128 stands for zero in the data rows.
Some points, one per row:
[ 42 135 109 112  98 127 203 138 142  56 126 162 120 127 106 112]
[151 108 128 173 155 152 118 144 159 114 128  72 119 115  78 132]
[ 19  91  67 102 135 131 148 167  78  41  52 107 144 131  22 148]
[  8  82 110 139 166 115 160 184 103  26 116 147 135 125  41 170]
[151 141 127 119 125 123  87 123  90 173 118 128 126 114 177 141]
[ 50 108 116 131 155 118 160 164 126  73 157 154 162 152  76 176]
[ 85 112 119 128 125 123 145 144 116  77 122 139 136 142  77 133]
[ 29  68 133 104 126 116 138 187 113  40 121 174 135 122  84 130]
[168 131 176 127 102 113 111 123 140 168 157 165 104 126 200  91]
[163 134 173  86  90 112 112  97 150 171 156 170 141 147 202 104]
[ 43  81 119  84  99 114 154 142 137  65  88 156 156 133  88 119]
[ 44  95  74 121 160 129 130 169  76  69  64 108 131 128  31 181]
[201 142 132 146 108 137 121 120 143 160 124 105  84 101 164  74]
[127 111 112 165 169 162 160 141 147  86 113  76 125 125  38 165]
[ 65 112 137 136 100 136 182 156 182  45 141 168 121 135  94 130]
[ 84 123 107 100  99 130 170 118 153  83 111 155 145 129 134 119]
[ 71 105 116 144 133 118 178 157 123  65 120 147 101 134  78 108]
[219 134 162 149 130 119  89 120 116 188 140 113  95 124 162  88]
[181 148 175 125 108  95  84 114  75 203 159 178 110 132 211  86]
[228 162 136 158 139 133  94  99 112 208 140  93  99 121 182 103]
[ 17 108  88  87 141 107 118 151  79  68  93 154 175 141  76 207]
[184 127 133 150 171 121  71 131  86 185 119  93 121 135 124 122]
[226 180 184  83  50  98 105  72 148 230 179 175 122 136 255  43]
[ 57 144 119  91  75 128 204 115 175  55 123 175 153 155 117  99]
[175 122 152 105 116 131  86 110 156 179 140 122 163 112 180 144]
[ 52 102 106 147 150 125 171 162 125  57 130 130 138 133  46 173]
[129 103  99 181 158 161 133 175 144  97 110  60  73  83  88 142]
[ 39  81 109 130 132 121 166 175 108  50 101 146 114 129  58 123]
[170 127 124 173 175 142 105 138 123 139 129  90 124 124  78 144]
[140 197 138  98  75 129 164  63 147 153 141 167 133 146 214  87]
[217 158 147 156 159 131  97 117 115 208 150 100 117 129 165 133]
[194 119 156  99 115 127  77 123 154 189 144 129 146 119 169 117]
[255 192 166  93  51 125  90  53 155 250 165 152 107 115 255  54]
[144 184 141 103  64 120 171  64 149 158 145 167 131 140 223  72]
[190 160 179 118 131  89  79 105  91 202 172 175 132 156 196 103]
[109 121 124  77 119 115  64 121 130 171 131 132 180 110 190 178]
[116 168 158 117  67 103 185 103 137 133 173 208 105 134 235  56]
[222 143 153 124 143 139  67  96 130 216 132 103 136 148 157  91]
[108 166 138 105  59  97 154  96 145 147 162 206 133 122 237 100]
[ 86  78  89 124 151 148 133 174 133  73  85  81 128 120  58 146]
[ 66  77  97 120 161 131 127 163 111  68 100 107 147 121  33 176]
[163 128 127 136 131 136 111 118 134 155 132 105 124 111 164 134]
[191 158 192 121 133  79  76 110  90 204 186 196 132 158 235 108]
[125  84 124 168 168 155 136 169 156  71 111  93  97 118  29 125]
[146 110 159 112 123 116 108 132 114 149 142 164 132 139 162  97]
[ 69 136 111 122 114 129 180 126 145  74 108 139 133 142  94 118]
[ 94 131 121 106 126 115 117 123 138 137 160 132 154  97 167 210]
[171 154 176 122 128  97  88 117 104 187 169 176 144 160 188 115]
[168 125 102 161 161 143 101 135 107 145  87  58 117 110  77 138]
[133 126 104 168 170 151 158 130 130  96  99  85 111 133  44 135]
[227 152 155 162 153 122  61 105 116 218 174 111 118 120 200 146]
[ 92 141 133  73 123 101  91 107 116 167 156 170 188 120 212 193]
[147 175 186 120  39 108 192  97 182 149 183 219  99 134 246  41]
[197 136 125 140  89 147 135 122 155 150 119 104  95 107 167  73]
[141 183 157 118  34 111 180  98 172 160 189 212  93 115 255  45]
[202 128 131 146 152 141  78 120 121 176 116  87 108 131 132 115]
[163 117 129 155 160 157 111 140 134 138 116  82 110 133  87 122]
[143 107 126 191 182 148 133 164 145 107 156 100 106 102  82 173]
[201 148 150 151 142 132  87 112 113 197 139 119 121 132 176 109]
[173 135 128 166 165 140 114 128 118 141 110  84 116 143  82 115]
[238 198 166 131 116 130 100  71 155 233 177 133 148 149 216 120]
[246 122 195 125 130 134  64  98 145 224 162 120 132 142 182  87]
[ 48 121  89 121 162 134 147 153 102  63  93 118 158 143  24 181]
[ 27  89 101 114 159  90 119 174  67  70 111 153 142 122  84 180]
[ 58  97 103 120 115 133 171 167 120  60  97 131 121 121  91 111]
[170 125 108 168 202 167 123 115 136 115 103  52 143 141  24 171]
[ 41  95 105 112 129 133 151 149 119  55  91 139 137 137  65 132]
[210 142 189 124 115 105  88 108 128 210 154 151 125 145 205  95]
[183 146 171 141 132 118  84 114 130 194 181 146 121 131 205 125]
[ 67 117 118 103 121 137 177 133 158  70 103 131 167 144  68 153]
[ 28  81  99 122 132 101 144 179  91  50  86 150 119 127  52 146]
[126 110 101 149 155 157 140 146 162 104 113  74 121  94  62 159]
[ 50 108  96 159 122 117 183 187  98  42 107 146  76 105  81 107]
[128 135 114 106 132 118  85 112 120 170 145 107 170  98 173 188]
[226 112 134 189 192 158  81 152 125 185 135  57 101 119  77 132]
[138 143 124 140 107 157 165 134 166 107 126 124 101 117 134 101]
[252 160 148 137 105 149  86  76 146 208 141  98 121 133 179  81]
[213 143 193 116 122 102  77 106 119 209 174 171 133 163 204  82]
[189 135 119 122 151 147  93  98 130 166 100  59 140 129 100 140]
[112 187 134  97  65 104 163  80 120 147 148 198 131 154 217  86]
[201 112 136 202 173 131  83 153  78 172 134  83  70 118 121 101]
[ 49  87 103 139 168 153 161 169 137  49 107 123 144 136  24 183]
[197 135 129 163 170 133  81 114  92 188 130  75 108 105 132 154]
[125 115 114 146 153 155 122 136 152 108 114  97 143 118  74 173]
[ 60 134  90 135 120 129 189 132 109  58  97 141 110 143  71 110]
[151 131 133  92 120 127  66 106 107 182 122 127 163 120 174 141]
[ 99 145 129 136  86 111 179 116 134 104 164 177 110 116 170 123]
[152 171 145  86  55 119 166  94 167 152 151 187 146 120 234  81]
[105  82 133 150 145 163 153 173 175  60 118 105 122 118  48 123]
[ 70  90 128 136 131 126 152 165 133  60 114 153 124 131  81 125]
[122 170 164 117  56 115 170 101 146 139 171 206 112 139 212  79]
[ 95 130 122 105 113 118 165 121 124 102 123 162 128 146 122 127]
[ 40 112 118 129 103 109 194 154 135  59 139 179 114 120 128 112]
[128 119 105 145 154 169 151 116 174  95 109  79 137 132  47 144]
[106 153 133 129  98 124 175 104 142  94 131 169 114 144 138  75]
[227 154 138 176 180 157  94 104 135 172 139  64 125 145 102 149]
[133 173 160  95  52 107 155  93 157 155 181 207 121 122 255  90]
[ 54 134  87 103 113 132 181 131 118  61 101 130 123 130  84 125]
[182 134 145 137 148 122  98 125 106 181 142 132 125 123 171 127]
[168 129 123 168 186 141  93 139  99 152 118  71  97 116  84 132]
[139 139 137 139 111 141 137 122 155 130 145 131 119 108 157 128]
[188 157 132 156 120 126 121 109 125 186 151 120 104 128 178 106]
[206 112 143 174 169 140  89 132 105 172 134  95  99 133 103 114]
[179 125 108 139 153 158  85 119 108 153  80  57 121 133  80 123]
[131  93 128 133 114 133 103 167 140 124 126 119  86  79 143 113]
[119 183 158 107  84  99 183  88 143 134 156 201 129 160 204  71]
[214 118 127 167 175 139  86 121 113 174 105  59 113 136 102 112]
[110 155 123 101  68 114 180  91 152 118 152 180 123 123 205 105]
[140 166 158 135 104 129 163 105 186 145 190 165 124 124 198 112]
[ 79 118 114 118 139 137 162 122 161  77 111 121 148 139  80 147]
[142 117 114 142 189 140 107 138  94 131  86  81 154 155  39 150]
[ 80 139 123 118 118 112 154 134 112  97 137 175 134 137 126 124]
[ 75 122  96 144 133 149 172 140 129  85 121 126 115 118  97 135]
[118 131 142  89 124 120  97 115 143 162 164 151 186 126 173 183]
[191 135 135 177 164 154  98 129 114 168 121  69  99 126 100 134]
[214 181 164 149 119 109  99  93 131 222 192 141 107 126 236 103]
[  6  99  66 104 146 138 165 143  78  42  38  95 152 137  19 178]
[111 120 136 113 144 150 150 110 179  86 116 125 188 178  47 152]
[185 122 166 135 151 117  78 124 114 190 155 118 129 134 160 124]
[132 123 114 142 178 158 148 118 132  90  85  68 155 167   0 153]
[252 131 182 132 131 132  69  96 160 215 159 123 120 138 186  71]
[127 102 121 150 146 155 139 136 149  98 113  82 125 115  74 140]
[121 197 155  76  15 107 183  49 181 153 163 220 156 155 255  56]
[184 123 172  99 101 112  88 107 117 172 126 147 134 154 175  51]
[199 122 133 149 111 146 121 123 142 162 110  93  75 103 150  59]
[ 31  97  94  98 119 131 165 146 126  33  93 141 163 151  54 158]
[143 166 173 121  59 106 175 108 174 135 177 216 107 137 215  41]
[117 140 118 112 120 129 120 132 109 138 113 117 132 120 139 125]
[154 116 155 131 122  93  64 149  88 180 155 157 104 103 202 120]
[255 170 171 157 134 131  92  90 146 216 160 109 112 142 173  95]
[ 82 112 121 128 121 128 173 152 143  74 122 148 118 130  84 117]
[ 90  96 117 152 152 158 174 151 184  63 118 102 140 126  55 159]
[ 51 103 107 140 146 123 144 176  83  74 105 118 125 123  63 154]
Here are 24 more points, each followed by its number:
[ 87 110 105 136 129 132 166 150 123  71 106 122 119 134  72 125] 0
[ 26  98  85  97 152 133 137 152  70  58  76 120 167 150  20 171] 1
[ 64  88 121  95 125 113 135 155  98  76 105 146 142 146  91 128] 2
[182 142 119 169 180 154 116 113 123 142 112  66 134 144  62 157] 3
[ 66 108 115 124 109 143 187 157 157  51 109 143 116 116  74  95] 4
[136 178 149 110  69 108 173  97 144 133 172 194 114 131 218  76] 5
[ 38 107  95  96 158 117 126 146  83  70  84 125 173 149  41 194] 6
[ 56 141 111 125 111 128 196 142 144  65 126 164 125 123 107 138] 7
[ 35 103 100 105 129 131 154 154 121  60 120 151 155 136  80 158] 8
[212 148 158 174 148 117  92 115 111 208 169 115  91 130 168 127] 9
[252 170 161 147  98 122  91  98 130 237 161 124  86 119 252  69] 10
[171 123 163 125 104 120 104 117 139 165 148 157 127 123 185  96] 11
[ 69  83 131 155 132 117 161 184 125  61 139 160 106 107  91 127] 12
[156 173 151 118  63 112 158  87 132 163 159 172 105 128 229  64] 13
[177 124 115 149 155 143  91 138  85 156  94  81 100 128 104 104] 14
[121 110  99 131 152 143 126 140 132 101  92  94 119 128  56 122] 15
[ 91 121 116 144 142 117 145 143 114 102 119 129 128 142  84 157] 16
[242 161 173 185 145 109  83 134  84 219 170 130  72 129 193  90] 17
[ 92 139 116  87 118 128 142 105 109 106 100 130 161 146 128 126] 18
[ 79 150 127  99 105 114 163 110 109  97 130 165 143 153 130 137] 19
[ 60 113 117 138 113 121 170 160  92  71 132 150  87 107 110 112] 20
[ 50 120  84 114 134 135 165 132 136  48  75 113 160 147  41 151] 21
[112 136 122 108 122 116  90 126 135 175 164 128 170  88 197 215] 22
[ 74 127  93 143 163 149 159 132 149  70  97 100 161 148  28 164] 23
Which three of these numbered points are nearest to each point below, looking only along the 7 directions in which the first points spread most? Their numbers follow each, nearest first.
[ 91 139 121 143 141 115 168 130 105  88 130 156 127 148  99 134] > 16 19 0
[173 125 164 103  99 126  95 121 141 170 159 157 133 122 193 113] > 11 13 9
[164 100 158 114  96 119  87 138 132 173 150 143 126 113 186  84] > 11 9 13
[ 68 134 104 142 133 134 164 134 124  72  96 128 125 137  76 124] > 0 16 7
[ 44 106  98 137 128 132 184 157 115  52  97 130 116 128  61 126] > 0 4 8
[114 135 108 143 130 135 139 126 146 130 135 116 130 116 128 151] > 16 18 15
[169 128 112 167 197 151  89 126 124 141 111  57 125 136  56 161] > 3 14 15
[122 121 115 135 138 138 113 139 143 120 138 110 121 102 126 156] > 16 15 0
[ 66  86 128 162 138 117 170 182 128  52 152 165  84 110  88 116] > 12 20 4
[117 132  91 159 156 173 170 131 180  75 108  61 129 117  44 187] > 23 15 0
[112 112 132 140 135 123 139 155 120  97 127 127 128 134  84 120] > 16 0 15
[ 79 132 141 120 122 103 146 125 107 102 139 166 138 137 134 129] > 19 18 16
[ 43 127  86 133 103 141 213 147 140  40  93 139  96 120  75 105] > 4 7 0
[ 79 123 102 128 101 134 176 142 115  89  97 140  91 113 127  92] > 20 0 4
[247 160 156 165 145 120  71 108  82 235 161 115 108 134 201 107] > 17 9 10
[ 38  89 103 129 126 129 189 169 127  34 104 150 111 119  70 123] > 4 0 12
[ 31  83  63 106 157 127 146 176  79  59  50  92 129 133  17 170] > 1 6 21
[ 83 121 103 125 124 126 168 150 129  81 108 135 119 121 108 121] > 0 20 7
[119 177 139 107  71 122 180  80 154 129 149 190 139 133 208 100] > 5 13 19
[ 31  78  79 139 182 123 145 175  58  49  74 113 134 154   0 163] > 1 6 21
[171 171 163 107  50 112 153  93 162 164 177 188 109 122 251  56] > 13 5 11
[ 98 112 166 134  96 116 176 158 143  84 159 194  79 124 157  62] > 20 12 5
[108 171 135  98  71 107 171  87 158 138 154 184 140 137 216  97] > 5 13 19
[ 70 136 121 138 114 125 189 132 140  76 136 153 117 126 111 118] > 7 20 4
[ 57 158  88 105  86 152 193 101 157  72  98 124 150 138 107 132] > 7 18 19
[ 25  83  88 114 158 129 128 170  84  43  67 113 162 150   7 175] > 1 6 21
[ 64 111 110 134 117 128 170 152 101  64 100 141 118 135  71 123] > 0 20 2
[ 72 124 130 143 127 120 162 161 105  83 131 162 108 139  93 125] > 20 12 16
[150 118 110 139 144 161 137 137 166  98  94  79 129 122  48 135] > 15 3 23
[182 100 122 176 213 158  93 143 107 142 101  40 122 146  19 151] > 3 14 15
[255 152 160 175 142 139  81 103 106 236 143  86  74 122 182  80] > 17 9 10
[ 93 108 136 162 152 138 162 161 155  74 146 136 130 121  79 157] > 16 12 0
[192 121 123 138 153 148  89 124  85 155  88  74  95 130 100  89] > 14 3 15
[155 121 159 113 114 110  98 127 115 162 131 151 130 133 162 101] > 11 9 18
[ 16 101  76  89 136 127 138 147  94  53  52 111 159 137  40 181] > 1 6 21
[ 41 120  95 140 121 127 202 158 137  40  98 136 124 132  59 131] > 4 0 7
[240 190 147 179 142 134 105  91 112 220 143 106  85 137 185  69] > 17 9 10
[ 43 134 101 141 113 134 219 148 119  38 111 145  99 139  67 115] > 4 7 0
[178 121  94 150 122 142 110 136 152 152 111  65  86  65 158 132] > 14 9 11
[ 47 118 114 128 116 126 192 145 155  63 128 154 110 119  95 119] > 7 4 20
[214 156 143 169 155 128  93 114 110 198 154 103 102 128 170 137] > 9 17 11
[ 42 116  79 110 138 144 167 131 127  50  78 119 162 147  35 166] > 21 23 1
[ 44  94  86 105 140 128 159 142 116  46  67 118 150 150  26 129] > 21 1 8
[ 22 104  89  99 154 132 153 143 108  41  79 121 175 161  11 183] > 1 6 21
[ 93  88 138 112 114 126 152 150 135  73  95 145 129 145  74  76] > 4 0 2
[121 145 131 117 148 110  87 112 124 172 176 135 176 108 184 210] > 22 11 18
[ 86 144 125 130 117 114 151 132 115 105 137 167 125 129 139 132] > 19 16 18
[236 176 164 141  84 113 102  92 131 245 179 147  93  94 255  77] > 10 17 13
[180 106 129 177 201 155  97 145 115 139 111  64 117 141  45 156] > 3 14 15
[195 136 134 170 180 153 100 123 134 160 127  67 129 148  81 138] > 3 14 15
[211 141 129 165 163 137  95 127  88 179 116  78  97 127 117 121] > 14 9 3
[180 116 112 165 193 154 102 140 121 141 117  60 123 138  72 145] > 3 14 15
[158 104 172 111 115 117  80 126 139 172 159 161 132 118 196 116] > 11 9 22
[ 61 140 114  95  92 123 184 109 146  89 128 159 154 141 129 116] > 19 7 18
[216 162 131 149 132 132  93 103 118 195 153 106 111 129 173 128] > 9 17 11
[ 88 172 118  98  73 119 192  87 140 106 132 178 163 150 153 111] > 19 18 7
[ 94 122  97 154 165 162 171 137 135  70 100  82 128 140  19 152] > 23 15 0
[ 42  97 111 131 134 124 159 163 133  67 124 134 138 111  80 168] > 8 0 12
[ 79 128 158 141  97 110 197 140 167  74 169 205 107 134 150  85] > 7 20 19
[219 142 115 172 160 151  95 131  89 179 101  60  87 135 108  98] > 14 3 9
[ 86 150 110 120 106 130 162 121 135 107 127 138 140 153 129 121] > 19 18 7
[ 66 109 110 125 125 129 189 150 124  46  97 147 115 146  59 105] > 4 0 7
[241 185 159 147  96 123  94  72 139 231 173 136  82 118 255  84] > 10 17 9
[ 91 129  98  62 105 135 134  96 114 112  76 117 183 153  95 143] > 18 19 2
[104 128 126  80 116  97  61 122 109 181 154 154 181 106 224 195] > 22 11 18
[ 95 130 141 125  91 109 166 138 154 108 165 190 129 126 162 115] > 19 7 5
[154 134 152 111 112 119 102 115 133 169 146 155 124 119 199 103] > 11 13 5
[ 52 111  98 104 131 134 160 140 111  54  88 127 148 161  47 126] > 21 8 0
[189 123  95 167 187 174 127 118 155 121  77  35 130 136  14 154] > 3 15 14
[232 200 158 132  76 105  99  65 134 239 183 150  99 120 255  89] > 10 13 17
[108 152 158 138 105 111 173 134 137 109 166 186 118 139 156 120] > 19 5 7
[207 166 137 153 157 131  82 101 114 207 144  86 114 114 173 160] > 9 17 14
[ 98 138 112 135 123 139 164 129 126  94 123 129 135 137  99 134] > 16 0 18
[103 146 108  90 120 131 134  99 104 130  97 125 153 142 124 139] > 18 19 16
[190 139 129 143 146 141 103 113 108 176 111  91 110 131 129 107] > 14 9 3
[130 130 111 134 158 141 121 132 148 105 124  99 160 135  77 167] > 16 15 3
[250 194 154  97  65 114  65  46 150 255 171 139 110 100 255  88] > 10 13 11
[117 144 118 119 145 116  91 116 135 169 157 120 163 107 171 217] > 22 18 11
[ 79 112 103  81 100 137 146 110 178  88  93 113 174 132  96 154] > 18 21 8
[177 124 118 183 210 151 107 135 103 120  96  69 124 166  11 151] > 3 15 14
[141 221 148 104  43  93 160  67 111 186 160 200 117 121 255 102] > 13 5 11
[105 162 110  93 128 126 156  91 100 105  98 135 180 175  84 123] > 18 19 16
[ 27  75  90 135 164 114 154 185  75  48  87 131 125 136  15 166] > 1 6 8
[ 69 122  86  90 115 137 148 108  98  97  58 110 153 129 100 130] > 18 2 21
[105 156 153 103  35 117 206 101 196 110 167 211 106 123 221  44] > 5 13 11
[121 149 132 121  90 124 168 107 142 119 125 166 119 146 148  83] > 19 5 18
[ 37  94 115 128 138 125 145 147 118  52 113 137 154 145  57 158] > 8 21 2
[ 58 104 109 103 118 138 159 134 149  60 111 148 153 151  78 144] > 8 21 2
[ 80 135 111 115 104 139 181 121 149  70 123 152 139 143 119 117] > 7 19 4
[ 33  77 123 113 146 104 126 174  65  55  88 159 138 141  60 139] > 2 8 1
[ 41 115 111 125 137 110 174 151 114  64 121 154 136 143  73 148] > 8 7 0
Now 24 new points, numbered from 0 again:
[207 141 136 141 139 133  87 118  99 185 121 100  96 115 168  96] 0
[131  97 139  82 132 114  65 140 129 162 151 142 160 112 167 183] 1
[101 110 120 132 146 162 163 138 161  68 104 105 147 140  33 126] 2
[ 76 123 115 107  98 125 173 131 153  85 119 152 134 130 123 140] 3
[188 141 139 132 129 118  83 105 134 198 174 111 132  89 218 158] 4
[233 178 157 124 110 117  67  79 116 253 162 133 112 117 255 106] 5
[228 147 159 150 159 115  46 110 106 220 163 123 128 113 203 135] 6
[ 36  68 132 132 169 107 136 189  93  41 124 169 135 138  34 157] 7
[163  94 172 108 108 112  95 139 128 149 148 164 114 116 198  82] 8
[ 93  98 104 162 168 156 166 165 140  48  90  75 118 126   6 134] 9
[ 53 116  93  98 142 121 148 144  88  63  63 112 156 146  38 146] 10
[ 54  99 104 133 149 112 139 164  87  77 110 147 124 124  80 147] 11
[210 152 140 126 122 115  70 111  81 221 145 123 111 113 227 121] 12
[135 165 142  88  59 124 156  75 181 138 142 172 143 132 217  81] 13
[250 159 151 171 160 149  73  99 133 230 147  72 113 132 172 123] 14
[ 75 115 126 123 141 132 172 141 147  66 124 158 138 150  65 124] 15
[226 152 169 145 120 117  80 107 128 223 157 140 114 119 222  86] 16
[ 77 103 106 138 153 169 172 145 193  49 100  85 151 128  11 172] 17
[ 41 100  85 134 180 131 161 168  80  43  87 113 128 140  12 178] 18
[ 55 126 101 146 132 144 194 141 154  58 141 125 125 108  83 171] 19
[221 112 159 169 177 134  86 140 120 171 145  97 113 140 105 121] 20
[167 136 136 111 105 153 136 105 154 145 129 116 123 118 156  96] 21
[246 155 148 157 149 143  88 108 121 201 123 100 100 148 122  89] 22
[239 135 148 161 150 153  88 107 154 197 126  72 115 132 133  97] 23
The same question for these:
[ 63 132  89 140 116 151 199 150 168  53 113 112 128 115  77 161] > 19 15 2
[140 100 142 131 116 109  86 154 114 142 144 134 100  83 171 113] > 8 1 21
[ 36 103  75  81 144 125 145 151  86  73  54 111 142 142  48 142] > 10 18 11
[209 154 132 135 120 116  69 109 100 216 150 119 114 102 213 116] > 12 16 6
[124 101 127 133 151 148 149 142 171  78 112  92 113 118  53 109] > 2 9 15
[ 45  99  96 155 181 125 160 180  91  44 102 115 131 139  18 169] > 18 7 11
[ 29  83  92 141 190 143 148 174 102  34 100 105 150 134   0 205] > 18 7 10
[255 141 143 162 168 136  56 110 106 225 146  72  97 103 170 131] > 14 6 23
[227 163 162 166 116 116 120 117 134 197 175 143  81 111 219  81] > 16 12 5
[255 158 165 168 167 141  54  96 121 236 163 101 117 133 169 113] > 14 6 22
[219 158 154 173 158 142 113  97 121 196 155 103  86 145 144  91] > 22 23 0
[198 103 146 195 200 150  96 155 121 149 137  68  96 128  66 127] > 20 23 22
[215  88 163 181 181 144  89 165 119 150 129  85  82 137  75 101] > 20 23 22
[ 59 113 114 127 155 123 148 160  85  68 109 149 127 140  66 143] > 11 15 10
[ 66  83 125 115 136 110 138 164 100  80  94 143 135 124  66 125] > 11 15 10
[249 143 172 150 106 109  84 122 125 210 169 132  74 119 225  69] > 16 5 12
[162 140 132 103 103 146 131  95 153 148 118 107 128 128 144 100] > 21 0 8
[249 140 145 173 167 147  61 110 125 226 144  76 112 128 147 125] > 14 23 22
[ 48  76 141 139 163 101 141 195  91  48 122 162 126 153  30 141] > 7 11 18
[125 135  95 138 138 147 136 135 131 107 100  88 134 139  71 135] > 2 15 9
[192 136 128 215 218 137 110 156  90 138 138  67  86 155  52 147] > 20 22 23
[ 60 107 110 151 142 122 164 174  93  66 104 133  86 115  84 118] > 11 15 19
[ 56 135  98 132 131 141 166 132 155  71 134 135 149 114  80 190] > 19 3 15
[179 115 115 193 202 164 121 149 107  97  95  56 111 151   0 149] > 9 2 20
[191 102 131 110 131 129  49 125 105 193 107  76 133 107 169 115] > 0 12 6
[237 154 144 163 168 155  89  91 150 194 138  66 127 144 130 118] > 23 22 14
[ 28  49 121 135 158 124 148 207  96  35 109 143 120 130  32 140] > 7 11 18
[ 45  92  92 109 136 156 168 151 169  54  91  97 159 125  30 176] > 17 2 10
[ 70 112 113 143 147 145 161 152 145  67 123 118 136 118  77 152] > 19 15 2
[220 103 155 164 179 137  62 146 114 177 122  75 111 136  98 126] > 20 23 22
[219 118 139 184 183 143  76 140  99 174 128  72  96 126  93 124] > 20 22 23
[232 126 189 163 167 123  63 118 141 214 183 135 123 134 172 127] > 6 16 14
[249 155 149 166 144 131  95 101 127 206 146  94  94 142 165  75] > 22 14 23
[190 117 185  83 102 103  96  94 103 175 137 180 151 168 189  63] > 8 16 21
[198 154 113 160 147 156  96 102 160 184 132  70 115 104 140 143] > 23 0 14
[132  96 136 137 155 143 138 159 168  93 123 105 125 130  61 120] > 2 15 9
[202 152 155 163 141 123  87 118 104 190 151 114  97 128 170 116] > 0 6 22
[ 26  87  97 160 122 128 174 193 131  45 131 139  99  80  86 166] > 19 11 7
[193  91 150 164 166 145  92 154 123 160 123  70 119 135  77 126] > 20 23 22
[174 139 173 123 127 120  87 114 143 188 172 149 139 130 203 141] > 4 16 6
[ 45 102  92 128 134 117 157 164  99  58  96 132 122 112  72 152] > 11 10 18
[161  97 118 145 144 167 128 136 161 110  93  78 129 135  50 127] > 2 9 17
[ 42  63 114 113 150 123 132 185 127  48 102 141 158 137  32 154] > 7 11 18
[106 107 134  56  98 101  60 113 143 166 133 134 179  99 192 182] > 1 4 8
[ 72 135 112 102 105 128 177 114 148  79 122 151 140 136 118 126] > 3 15 19
[158 123 118 108  95 150 139 104 166 132  95 105 133 125 121  79] > 21 3 0
[189 138 136 157 121 135 117 127 122 178 146 105  84  87 185 101] > 0 21 4
[107 113  97 182 157 147 146 166 135  88 121  82  81  77  93 157] > 19 9 11
[250 163 155 180 154 127  76 106 103 216 161  97  93 133 173 108] > 14 22 6
[104 100 111 117 162 163 157 128 196  51  90  92 180 153   4 158] > 17 2 9
[220 130 177 158 108 116  85 115 114 214 167 140  72  94 221  56] > 16 12 5
[ 88 153 126 127  97 118 190 125 159  98 150 181 139 112 150 125] > 3 15 19
[140 177 149  84  51 125 163  75 170 154 139 174 140 124 233  90] > 13 21 8
[166 138 140 120 141 124  68 113 129 201 167 118 161 111 191 183] > 4 1 6
[ 87 139 112 143 134 132 178 133 104  77 117 148 113 150  76 106] > 15 11 3
[ 73 113 114 151 142 136 175 152 141  65 132 133 117 117  77 141] > 19 15 11
[ 66 149 121 115 137 128 179 117 120  71 108 153 148 179  58 130] > 15 10 3
[ 42 106  73 113 157 137 132 143  61  81  57 110 156 147  36 159] > 10 18 11
[ 37  98  81 128 139 125 153 166  94  52  94 129 120 110  68 163] > 11 18 10
[103  84 108 120 143 151 134 156 167  85  94  97 146 116  61 144] > 2 17 9
[212 151 129 152 147 132 107 100 115 177 111  85 112 142 125 102] > 22 0 23
[ 21  83  80 134 191 134 151 172  90  39  87 112 139 125  10 206] > 18 7 10
[105 105 156  97 134 103  87 123 148 140 155 159 184 133 152 164] > 1 8 3
[ 86 117 139 139 134 123 181 154 136  79 147 158 113 142  92 131] > 15 3 19
[109 119  93 127 140 164 151 128 150  83  72  84 137 126  60 136] > 2 9 17
[181 143 130 154 164 121  88 127  86 183 124 106 105 128 141 131] > 0 20 22
[180 116 146 134 115 138 138 122 151 124 117 113 114 148 103  71] > 21 20 0
[ 49 120  90 133 130 118 159 156  96  69 102 137 107 117 101 148] > 11 19 3
[229 158 157 140 147 125  57  92 115 230 158 103 127 133 202 123] > 6 12 14
[178 116 127 112 111 153 107 106 184 158 110  86 142 110 141 128] > 21 23 0
[ 57 112  99 120 128 129 170 149 128  74 114 147 133 142  83 142] > 15 11 3
[150 122 128 154 132 142 131 135 146 130 143  99  97  90 146 132] > 21 0 20
[ 49  53 125 116 147 109 108 190 114  54 101 143 151 139  39 150] > 7 11 10
[ 86 117 129  92 128  95  59 137 106 169 165 157 164 101 198 207] > 1 4 8
[ 33  92 114 108 142 143 153 148 155  46 100 118 157 132  40 175] > 17 10 2
[ 34  91  93  80 114 127 155 151 119  37  62 141 162 142  58 136] > 10 11 15
[ 53  79  78 130 185 137 124 181  74  59  68  92 151 128   6 189] > 18 10 9
[120  93 164  99 149 105  72 143 111 154 164 161 168 134 166 187] > 1 8 4
[ 64  85 106 127 121 120 137 171 104  64  87 129 115 117  67 109] > 11 10 15
[145 188 136 144 117 129 158  93 154 147 165 133 124 134 166 137] > 21 13 4
[217 161 156 136 156 131  77  91  93 210 139  93 131 156 144 116] > 22 14 0
[225 115 144 166 160 149  86 130 139 179 137  73 104 100 122 117] > 23 20 22
[ 88 139 126  69 126 106  84 115 130 158 154 163 198 139 180 226] > 1 4 3
[124 101 147  71 117 111  61 120 124 180 148 140 184 101 208 187] > 1 4 8
[215 131 140 164 146 148  95 135 110 170 117  79  88 129 126  90] > 22 0 23
[ 43  59  87 126 169 129 110 187  82  64  82 103 145 127  11 184] > 18 10 7
[235 123 170 121 110 120  62 116 152 210 166 129 131 129 199  90] > 16 6 12
[176 140 114 130 143 141  78 109 148 192 139  83 140 104 180 182] > 4 1 0
[127 177 152  87  56 112 168  84 158 148 168 199 130 126 242  91] > 13 8 21
[ 55 123  98 112 127 124 173 133  78  57  69 127 130 166  47 110] > 10 11 15
[102 114 119  65 113 112  69 109 146 168 153 131 195  96 195 214] > 1 4 21
